Here are some numbered points:
  1.9  0.7  -0.9  -1.0  1.1  -2.1  0.4  -0.4  1.3  -0.2  -1.5  1.0  0.5  -2.1  0.1  -0.3  0.5  -0.3  -1.4  0.4  -1.7  -2.3  0.6  0.7 0
  -0.4  -0.1  1.6  -1.3  -0.7  0.6  1.3  0.9  -1.9  -0.8  -0.7  -0.9  -2.4  -3.8  -0.6  -1.7  -2.3  0.0  -0.1  -1.3  -0.7  -4.7  2.4  0.7 1
  -2.0  -0.1  0.9  -1.2  0.1  -1.2  0.9  0.7  -2.5  -0.2  0.1  -0.8  -1.8  -0.7  -0.3  -1.1  -1.7  1.1  0.2  -0.6  1.0  -0.5  0.0  1.2 2
  -1.6  0.4  -1.2  0.9  -0.7  1.7  -0.5  1.2  1.7  0.2  -0.5  -0.8  -0.3  -1.9  -1.3  0.0  1.1  0.8  0.7  -0.1  -3.0  -0.4  -3.4  -0.1 3
  1.6  -0.7  -0.8  0.6  1.4  -1.7  -0.3  -1.0  1.2  -1.2  -0.7  1.4  1.0  -0.2  0.6  1.5  1.5  -1.9  -1.4  1.1  3.1  1.1  2.1  -0.4 4
  -2.7  -0.6  1.1  -2.2  -0.2  0.8  1.5  1.2  -1.6  -0.8  -0.1  -0.9  -1.1  -1.8  0.0  0.1  -1.3  0.2  0.1  -1.0  -2.3  -1.6  3.3  0.4 5
  0.1  -0.9  -0.3  -0.7  0.3  -0.6  -0.4  0.7  -2.7  -0.5  0.4  1.2  1.0  0.4  -0.6  1.4  0.1  -1.2  0.4  0.5  -1.4  0.2  1.5  1.0 6
  1.3  0.0  0.3  0.8  0.9  -1.8  -1.0  -0.8  -0.7  -1.0  -0.9  1.0  1.5  -1.1  0.3  0.6  1.2  -1.5  -0.8  1.0  -0.7  2.5  -2.3  0.2 7
  1.4  -0.2  0.3  0.6  1.4  -2.2  -0.9  -1.2  -0.9  -1.2  -1.3  1.2  2.1  -2.1  0.7  0.4  1.3  -1.5  -1.3  1.1  0.2  2.9  -2.2  0.3 8
  -0.4  1.4  -0.8  -0.8  1.4  0.9  1.0  -1.5  0.1  -0.1  -0.7  -0.9  -0.2  -0.9  1.7  -2.8  -1.5  0.8  -1.0  -0.5  2.5  0.3  -1.0  -1.4 9
  2.1  -1.5  -0.1  0.0  1.0  -1.8  0.1  -0.4  -0.7  -0.6  -0.7  0.2  0.1  0.6  0.3  0.8  -0.3  0.5  -1.9  -0.6  -0.8  -1.6  -0.4  0.9 10
  -1.6  -1.0  1.1  -1.8  -1.2  -2.8  -0.1  -0.1  -0.9  -0.2  1.5  -1.2  1.5  -1.8  1.4  2.0  -1.3  -1.4  0.9  -1.1  1.9  -3.7  -1.7  0.9 11
  1.0  0.0  -0.5  0.7  -1.3  1.8  -0.5  0.5  1.2  0.2  -0.1  -0.6  -0.8  0.1  -0.6  1.5  0.3  -0.4  0.8  -0.3  -2.4  1.6  0.4  -0.2 12
  -0.5  0.5  0.8  -0.6  -0.1  1.0  0.6  -0.3  1.1  0.6  0.4  -0.6  -1.3  -0.4  -0.6  -1.0  -0.6  0.7  0.7  0.1  1.0  -0.1  0.0  -1.4 13
New points follow, each followed by the numbers of its three nearest points above, nearest first.
  -1.9  -0.5  0.3  0.2  0.3  -0.3  1.1  1.1  -1.4  -0.9  -1.0  -1.1  -1.1  -2.6  -1.2  -0.1  -0.6  -0.1  0.3  -0.7  0.4  -1.0  -1.7  1.0 >> 2 13 3
  -1.8  1.5  2.3  0.0  -1.1  1.0  -0.5  -1.6  -1.1  1.3  1.6  -0.7  1.6  1.3  0.9  -1.1  0.4  2.2  0.9  0.1  1.3  -2.4  -3.8  -1.4 >> 13 9 2
  -1.5  -0.2  -0.3  -0.8  0.2  -0.1  0.5  0.0  0.5  0.0  -0.4  -0.9  -0.8  -0.6  -0.3  -0.3  -0.2  0.7  -0.8  -0.8  -1.6  -1.6  0.3  0.0 >> 13 2 5
  0.8  0.9  -0.1  1.1  0.0  0.3  -1.3  1.3  0.2  -0.5  1.4  1.3  0.6  1.7  -1.2  1.1  1.0  0.3  1.1  1.2  -3.2  2.1  -2.1  0.8 >> 12 7 6
  1.6  -0.2  -0.8  1.0  -1.4  1.9  -0.5  1.3  1.8  -0.1  -0.1  -1.0  -0.8  2.7  -1.4  0.8  0.6  -0.7  1.0  -0.4  -0.3  4.5  -0.7  -0.4 >> 12 13 7
  1.1  0.2  -1.0  0.8  1.0  1.0  0.0  -1.0  0.1  0.7  -0.4  1.2  1.3  -1.4  0.1  -0.5  2.0  -0.7  -1.0  1.3  0.1  -3.6  0.1  -1.1 >> 0 10 13
  -0.1  0.1  -1.8  0.4  -0.5  2.2  0.2  0.7  0.4  0.2  -0.5  -0.7  -0.7  -0.2  -0.4  1.2  0.0  -0.4  0.1  0.0  -2.0  0.4  1.1  -0.2 >> 12 13 6
  -0.1  1.5  1.0  1.0  0.3  3.1  -0.8  -1.3  1.3  1.2  1.7  1.0  -1.1  -0.3  0.4  -1.0  0.1  0.8  0.9  1.5  -0.7  0.6  0.0  -1.5 >> 13 12 9
  -1.9  -0.2  1.3  -0.3  -0.9  0.4  0.1  -1.1  0.1  1.1  0.2  -0.9  0.4  -0.9  0.3  -1.1  -1.2  0.0  1.1  -1.2  1.6  -0.7  -1.0  -1.3 >> 13 9 2
  0.9  0.4  -1.7  1.7  1.3  1.2  -0.2  -0.1  2.1  0.2  -0.4  1.4  1.6  0.7  0.1  -0.8  0.9  -1.3  -1.1  1.3  1.1  0.0  -2.9  0.2 >> 7 8 4
  -2.7  1.8  1.1  -0.3  -1.0  -0.7  -0.6  -0.9  -0.5  1.6  1.7  -0.4  0.3  0.3  0.8  -2.9  -0.6  -0.2  1.3  -0.2  -0.5  -0.9  1.2  -1.4 >> 13 2 9
  1.1  -0.5  -0.5  0.6  0.9  -1.2  -0.3  -0.9  1.1  -0.9  -0.7  0.9  0.8  0.2  0.4  1.0  1.3  -1.2  -1.0  0.8  2.1  1.1  1.4  -0.6 >> 4 7 8
  -1.1  -0.9  0.3  -1.7  -1.3  -0.4  0.9  1.3  -1.1  -0.4  -0.4  -1.0  -0.3  -2.5  0.3  2.0  -2.0  -1.9  0.2  -1.1  0.8  0.8  -0.7  1.2 >> 2 11 6
  -1.4  0.0  -0.5  0.8  0.2  0.6  0.4  0.6  0.5  -1.0  -0.5  -1.0  -0.9  -1.2  -0.9  -0.6  -1.0  1.2  0.0  -0.4  0.1  0.4  0.9  0.6 >> 13 2 12
  1.0  -0.6  -2.0  0.6  -1.1  2.0  -0.7  1.1  1.0  0.2  0.1  -1.0  -0.2  2.6  -1.2  1.0  0.5  -0.6  1.0  -0.3  -0.2  -0.4  -2.2  -0.4 >> 12 3 13
  0.7  -0.2  0.6  -0.9  -0.3  0.0  -0.9  -0.9  -2.0  0.6  1.6  1.0  1.0  1.4  1.2  0.1  0.2  -0.1  0.7  0.0  1.3  1.1  0.1  -0.2 >> 6 13 10
  0.2  -0.6  -1.7  0.7  0.4  0.4  -0.2  0.3  3.7  -0.5  -0.9  0.1  -0.1  2.5  -0.1  0.8  2.1  1.4  -0.7  0.4  -0.5  0.6  2.2  -0.4 >> 12 13 4
  -2.0  -0.5  0.8  -1.6  -0.4  1.0  1.1  1.2  -1.0  -0.6  -0.1  -0.9  -1.0  -1.5  -0.1  0.0  -0.8  0.2  0.3  -0.8  -1.9  -0.8  2.7  0.3 >> 5 2 1
  0.0  0.0  1.3  -0.9  -0.2  0.6  0.8  0.6  -1.0  -0.5  -0.7  -0.4  -1.8  -2.9  -0.5  -1.3  -1.8  0.0  -0.4  -0.7  -0.4  -3.2  1.9  0.4 >> 1 5 2
  -1.5  0.0  0.4  -0.8  0.1  -0.7  0.6  0.5  -1.6  -0.1  -0.1  -0.4  -1.2  0.4  -0.5  -1.1  -0.9  1.0  0.3  -0.2  0.8  0.2  -0.2  0.9 >> 2 13 6
  -2.5  -0.2  1.3  -0.2  -0.9  0.1  0.5  -1.3  1.0  1.0  -0.1  -1.2  0.4  -1.4  0.0  -1.7  -1.6  0.5  1.1  -1.2  1.8  -1.5  -0.9  -1.8 >> 13 9 2
  -0.9  -0.1  0.2  -1.4  -0.3  -2.1  1.1  0.6  -0.7  -0.4  0.6  -1.1  -0.8  0.7  0.8  -2.0  -0.3  1.1  -0.1  -1.0  -0.6  -0.3  0.4  -0.2 >> 2 13 10
  -0.8  0.1  -0.6  0.4  -0.6  1.6  -0.6  0.9  1.2  0.3  -0.1  -0.6  -0.2  -1.0  -0.8  0.2  0.7  0.4  0.6  -0.3  -2.4  -0.2  -2.2  -0.2 >> 3 12 13
  0.0  0.0  -0.4  0.4  -1.4  1.1  -0.4  0.3  0.9  0.4  -0.2  -1.0  -0.8  0.1  -0.4  1.1  0.1  -0.3  0.9  -0.5  -2.0  0.2  -1.0  -0.4 >> 12 3 13
  -0.6  -0.3  -2.3  0.3  -0.9  3.1  0.3  1.2  0.6  0.2  -0.4  -1.2  -1.3  0.5  -1.0  1.9  0.0  -0.5  0.6  -0.4  -2.7  0.5  1.5  0.3 >> 12 3 6
